(in the rows, 128 means zero)
One turn sends every row of this set to another row. A few are shown first. Where does it send the rows asked after them?
samud: [128 101 130 138  95 147 141 140 134 155 124 140 171]
gugez: [144 142 138  99  76 127 119 141 127 148 103 139 163]
gotab: [133 135 145 148  98 141 141 137 128 154 111 152 190]
patos: [123 148 153 127 114 155 122 149 147 183 130 154 139]
dig: [152 109 144 124 107 160 120 127 169 159 109 133 146]
tugu: [116 148 135 132 111 118 111 124 171 140 124 134 152]
teko: [121 119 155 143 111 135 126 134 142 137 110  99 146]
lusi: [129 110 160 111 129 118 129 131 130 152 112 135 140]
losaz: [139 146 141 148 101 132 116 142 179 146 118 140 171]
pado: [171 115 131 130 104 122 117 103 130 155 125 150 157]
Tanit: [137 120 136 121 122 133 160 135 144 136  99 152 152]
fibi: [116 159 152 121 106 157 122 118 117 177 128 127 149]
sizuv: [138 153 132 151  98 131 119 113 116 124 119 148 156]
matu: [109 117 124 140 130 124 129 125 136 168 121 136 131]
mefit: [129 130 133 125 123 112 138 114 131 169 119 150 124]
dom: [159 153 134 149 122 142 146 124 153 174 122 158 151]
vok: [124 162 157 117  87 149 105 115 145 154 128 121 150]
bona: [153 131 118 126  75 160 135 140 132 162 106 119 161]
Tasis: [157 153 113 144  71 144 135 133 125 148 131 123 152]
tonun: [155 129 155 151  84 124 132 121 133 151 142 107 140]
Tuzuz: [152 128 170  97 113 142 125 136 143 167 115 151 150]
Mup: [142 104 142 129 123 149 136 113 136 161 113 119 126]
bopo: [138 150 149 155 101 128 123 140 148 162 120  98 167]
kotek: [132 133 144 144 124 114 135 121 130 175 132 123 118]
lamun: [131 165 140 106  88 135 153 116 130 139 139 145 158]
tavov: [145 122 144 115 131 124 155 127 146 149 134 122 120]
lavif: [150 153 121 124  77 117 131 141 125 137 127 147 164]
zovin: [127 114 109 118 108 139 124 117 140 146 150 124 155]
Tuki: [143 125 158 150 118 127 136 148 149 156  93 134 133]
Mebab: [149 145 152 149 111 140 106 130 167 172 118 152 133]
rame: [122 153 139 114 104 142 112 126 164 163 135 149 123]
bif: [148 163 144 125 102 164 146 131 144 175 122 156 161]
zer: [128 137 145 110 115 149 158 146 132 157 113 137 124]
bok: [137 137 121 136  72 139 118 135 119 149 111 135 174]
kigom: [166 152 130 122  78 123 135 150 147 147 125 112 149]
Pigo: [152 150 159 116 106 140 154 105 123 148 114 124 126]
Veno: [150 167 145 109  92 128 131  96 138 157 114 133 146]
Sobog: [131 137 148 120 102 138 128 112 149 143 100 119 109]
dudil: [128 155 116 145 100 149 132 116 118 128 129 142 154]
Noz: [146 145 139 160  80 134 126 101 150 139 123 114 156]
dusa: [147 130 140 103  87 121 145 107 127 144 128 157 146]
Tetom: [141 158 130 156 104 134 136 135 113 131 135 142 158]
repu: [123 141 116 118 107 147 149 135 150 162 111 148 176]
koz: [151 129 150 130 111 124 127 138 111 163 155 122 163]
meka: [147 135 157 107 109 148 127 138 161 154 143 112 133]

tugu -> fibi
Tuki -> Sobog
bif -> losaz
Now find these:
mefit -> matu
sizuv -> dudil
Tanit -> teko
bona -> kigom
tavov -> lusi
Mebab -> rame
lamun -> gotab
bok -> Tasis
dusa -> samud
Tuzuz -> dig
koz -> pado
Veno -> repu

